In the rows, zero is written as 128.
One hidden turn or mirror swaps the rows below in pairs. Which row is each named row swapped with?
The rows were stretched afterwards, more along some directions than others.
Q_384: [131 135 122 143 141 114 147 140 139 138 113 134 100 115 139 137 121]
Q_530: [129 152 111 101 123 136 136 134 131 161 122 128  77  97 130 118 126]
Q_122: [137 151 109  91 140 137 138 139 131 183 107 114  54  85 127 110 121]
Q_966: [134 148 109  96 131 134 133 137 132 179 113 113  62  94 125 117 122]
Q_594: [134 144 108 128 106 109 126 134 139 144 107 125  79 108 111 152 102]
Q_452: [127 151 118 135 122 115 144 134 116 142 116 141  86 115 121 160 114]
Q_453: [125 150 110 119 124  94 130 138 149 164 102 148  62  92 141 158 110]
Q_523: [133 143 112 126 101 117 120 132 142 140 112 123  98 120 118 149 117]
Q_432: [120 120 119 118 116 132 153 131 132 143 108 142  85 114 120 131 100]
Q_215: [129 138 122 129 141 110 151 133 130 151 119 136  85 105 133 135 121]
Q_921: [134 137 125  93 128 100 132 138 155 159  85 137  68  92 127 134 104]
Q_509: [128 138 123  96 113  95 141 132 157 146  94 141  75 104 122 142 108]
Q_945: [136 146 107 125 103 112 129 133 137 145 106 120  82 111 109 150 101]
Q_193: [130 137 110 138 105  99 141 132 148 137  99 143  89 114 116 156  91]
Q_325: [122 125 119 111 136 113 118 131 148 156 115 131  82  96 136 130 117]
Q_529: [131 139 123 108 129 129 126 131 130 140 119 156 104 101 147 113 122]
Q_324: [120 133 122 126 124 133 151 128 115 131 118 146  97 115 122 138 110]
Q_101: [122 129 115 130  97 114 147 131 153 150 109 142  89 122 113 148 100]
Q_429: [132 134 121  98 124  97 136 133 158 155  88 141  67  98 125 143 100]
Q_409: [135 139 116 126 107 121 123 135 143 135 112 120 101 119 119 140 118]
Q_688: [133 148 117 120 110 105 125 130 143 151 124 128  96 108 119 148 121]
Q_724: [121 131 108 114 157 144 150 143 139 166 108 130  65 106 131 118 117]
Q_800: [122 134 112 126 139 117 137 133 127 169 119 133  70 101 131 156 115]
Q_273: [119 120 117 119 114 133 155 126 134 143 109 145  91 115 119 130  98]
Q_163: [122 139 118 116 129 105 154 129 137 153 120 138  77 103 129 144 120]
Q_565: [131 112 121 104 139 123 136 121 134 153  97 122  81  95 138 114 111]
Q_245: [121 136 117 124 137 108 157 132 131 155 120 138  75 102 130 143 118]
Q_606: [129 157 117 106 133  94 125 144 145 161 105 140  71  90 139 151 121]
Q_798: [132 133 128 133 138 112 140 138 137 138 117 139 108 113 139 127 126]
Q_681: [131 135 125  95 120  97 138 137 157 147  92 142  77 100 125 137 104]
Q_280: [120 124 115 113 141 117 119 134 151 164 116 132  75  97 138 131 117]
Q_9: [109 135 117 138 120 122 146 118 138 131 122 154 109 124 135 157 119]
Q_137: [133 143 117 132 120 117 148 125 125 151 103 135  85 121 127 147 116]
Q_730: [125 131 109 109 159 145 156 139 133 163 106 130  69 102 132 113 115]
Q_802: [132 118 129 100 125 126 131 119 133 146 100 118  97 109 135 107 116]
Q_335: [129 115 123 105 133 118 126 130 138 149 106 120  89 100 137 116 112]
Q_200: [126 140 112 107 153 142 157 143 127 159 108 124  77 104 126 114 121]
Q_838: [128 158 115 115 130  94 125 139 146 160 110 141  71  93 140 160 123]
Q_801: [135 133 105 113 126 107 149 131 143 156  94 147  61  82 139 139  92]
Q_80: [125 135 111 109 150 144 156 142 131 157 113 127  77 110 123 118 119]
Q_815: [122 138 116 140 114 106 144 123 149 127 108 155 107 121 132 152 107]
Q_294: [125 119 120 109 136 114 122 130 142 151 111 123  84  97 136 128 114]
Q_670: [132 136 125 131 147 114 147 131 131 145 117 138  95 104 142 129 123]
Q_766: [131 149 114 136 116 118 146 128 124 151 111 136  83 119 123 156 118]
Q_217: [125 149 116 137 119 115 147 132 114 138 118 141  87 117 119 158 114]
Q_954: [117 134 116 142 115 105 149 127 149 127 111 164 106 119 131 161 102]

Swapped with Q_163: Q_280
Swapped with Q_137: Q_409
Swapped with Q_245: Q_325
Swapped with Q_838: Q_966

One hidden turn or mirror swaps the rows below in pairs. Which row is each named row swapped with?
The rows were stretched afterwards, more along some directions than others.
Q_332: [148 147  99 132 132 126 104 137 125 145 125 122 145 132 136  76 130  77
 116 164]
Q_355: [170 130 129 120 127  94 121 166 123 146 111 112 148 129 137 105 115 103
 105 150]
Q_764: [170 115  99 101 143 109 140 161 115  97  88 133 107 142 121 133 120 105
 138 137]
Q_539: [136 123  97 107 161 129 110 154 135  94 112 142 129 137 102 117 150  91
 150 147]
Q_901: [142 130 108 127 116 127 115 160 142 107 101 125 118 127 112 149 121  98
 135 182]
Q_623: [163  95 106 125 130 117 120 133 142 141 119 113 117 143 154  96 120 100
 126 129]
Q_206: [176 132 122 121 123 112 128 169 143 132 104 119 138 134 126 112 105 104
 123 146]
Q_205: [152 110 113 104 149 109 139 131 124 125 100 126 114 145 110  81 144 113
 162 145]
Q_407: [142 132  92 132 110 103 121 129 121 124 102 140 121 141 128 117 116 102
 124 174]
Q_73: [133 103 139  98 134  98 114 141 126 118 113 124 122 157 126 103 165 129
 128 163]
Q_379: [134 126  95 107 157 137 113 144 138  96 118 144 129 139 101  97 143 101
 154 144]
Q_271: [142 110 115 112 130  91 116 166 146 131 113 101 141 114 146 136 128 115
 127 118]
Q_494: [158 116  95 112 127 101 110 157 136 143 109 107 129 138 167 100 118 109
 119 146]
Q_340: [143 120 105 126 112 122 122 145 146 132 121 126 152 153 140  74 121  92
 121 151]
Q_910: [158 147 101 132 135 119 107 131 124 145 120 119 142 132 125  77 130  72
 119 165]
Q_246: [126 123 111 121 117 121 114 166 147 112 100 120 126 124 117 149 127  99
 125 174]
Q_608: [118 103 108 116 118 115 113 169 147 109 101 124 143 129 129 136 138 109
 114 168]
Q_950: [168  94 111 130 142 137 118 128 143 127 128 124 123 145 133  75 126  98
 128 134]
Q_339: [177 116 104 118 121 110 132 177 114 138  91 137 137 145 125 105 124 103
 160 173]
Q_365: [166 127  93  93 133 115 125 153 139 129 110 132 107 149 111  83 125 123
 170 157]
Q_890: [146  72 111 101 133  99 130 131 137 105  84 126 108 153 132 103 145 137
 163 148]
Q_718: [162 103 117 126 115 119 143 132 109 104 100 144 152 159 112  78 145  92
 112 161]
Q_136: [155  73  98 117 113 123 109 121 150 105  99 124 104 155 140 109 143 131
 159 157]
Q_568: [172 118 114 116 114 109 122 157 156 131  92 114 121 137 134 101 100 115
 135 148]
Q_457: [133 102 134 115 121 114 104 127 134 124 100 119 111 163 130 102 154 122
 122 179]
Q_334: [162 124  99 124 139 100 122 166 108 121 106 136 127 137 127 132 125 101
 152 163]
Q_287: [159 112 120 133 114 121 137 120 107 101  91 134 133 155 107  94 139  88
 115 165]
Q_905: [143 100  97 132 142 158 105 137 147 101 100 139 118 144 104  89 135  97
 143 162]
Q_714: [168 109  92 115 104 118 124 181 151 136  85 112 138 122 137 121 104 109
 152 142]
Q_307: [164 116  98 125  98 126 123 176 141 133  87 114 138 118 133 124 107 116
 157 151]
Q_700: [133 122 101 112 163 124 113 146 130  93 114 141 124 135 105 128 147  94
 150 141]
Q_660: [142 108 128 106 128 115 117 149 145 131  94 117 112 147 142 126 139 109
 112 155]
Q_131: [133 107 106 115 119 108 116 167 140 132 114 119 142 147 136  98 134 120
 140 148]
Q_446: [162 107 119 124 131 111 111 128 114 124 114 126 116 141 116 110 150 102
 138 155]
Q_190: [148 113 123 127 113 124 135 124 111 106  84 125 129 152 111  98 140  90
 116 168]
Q_172: [118  97  99 107 119 105 129 176 148 109  90 132 139 124 125 139 131 123
 130 145]
Q_902: [150 151 100 106 103  87 121 145 129 158 102 104 101 137 131 101 115 121
 143 188]
Q_376: [144 102 121 111 110 113 105 137 138 125  82 123 104 160 124  99 135 120
 138 182]
Q_743: [170 130 107 120 128 119 141 144 113  88  92 147 109 147  92 137 116  82
 141 167]
Q_645: [151 132 105 131 112 101 134 131 111 136 103 135 129 140 132 110 117 101
 119 163]
Q_123: [156 151 104 133 137 116 114 132 117 145 116 121 137 128 117  85 131  76
 129 162]
Q_916: [144  74 108 119 113 133 110 116 147 102 104 123 107 150 143 114 141 131
 154 153]
Q_869: [175 133 108 118 110  91 131 150 131 123  87 129 122 152 115 114 109 132
 144 163]
Q_976: [129 109  99 105 136 106 145 156 125  85  80 150 122 139 103 137 139 131
 158 137]
Q_151: [134 116  96 105 134 114 148 153 128  91  74 148 128 136  99 115 132 114
 148 131]
Q_553: [130 131 110 122 109 104 119 142 129 127  74 105 111 128 119 124 132 102
 126 185]
Q_959: [180 117 102 117 115  99 136 178 113 134  80 135 130 137 117 115 115 107
 165 173]
Q_993: [171 133 104 116 134 120 139 147 114  91  90 137  96 146  95 143 115  93
 148 167]
Q_580: [145 145 112 120 108 104 124 142 126 141  87 100 103 133 126 121 122  99
 127 187]
Q_68: [154 108  91 112 124 108 124 163 144 122  99 124 114 140 117 112 123 132
 173 141]
Q_651: [159  95 106 126 106  98 146 125 107 106  96 149 144 161 124  87 136 110
 118 151]
Q_428: [149  76 107 104 140 109 127 132 144 107  93 127 114 154 131  94 142 139
 167 147]

Swapped with Q_428: Q_339
Swapped with Q_307: Q_916
Swapped with Q_660: Q_869
Swapped with Q_334: Q_205
Swapped with Q_902: Q_764

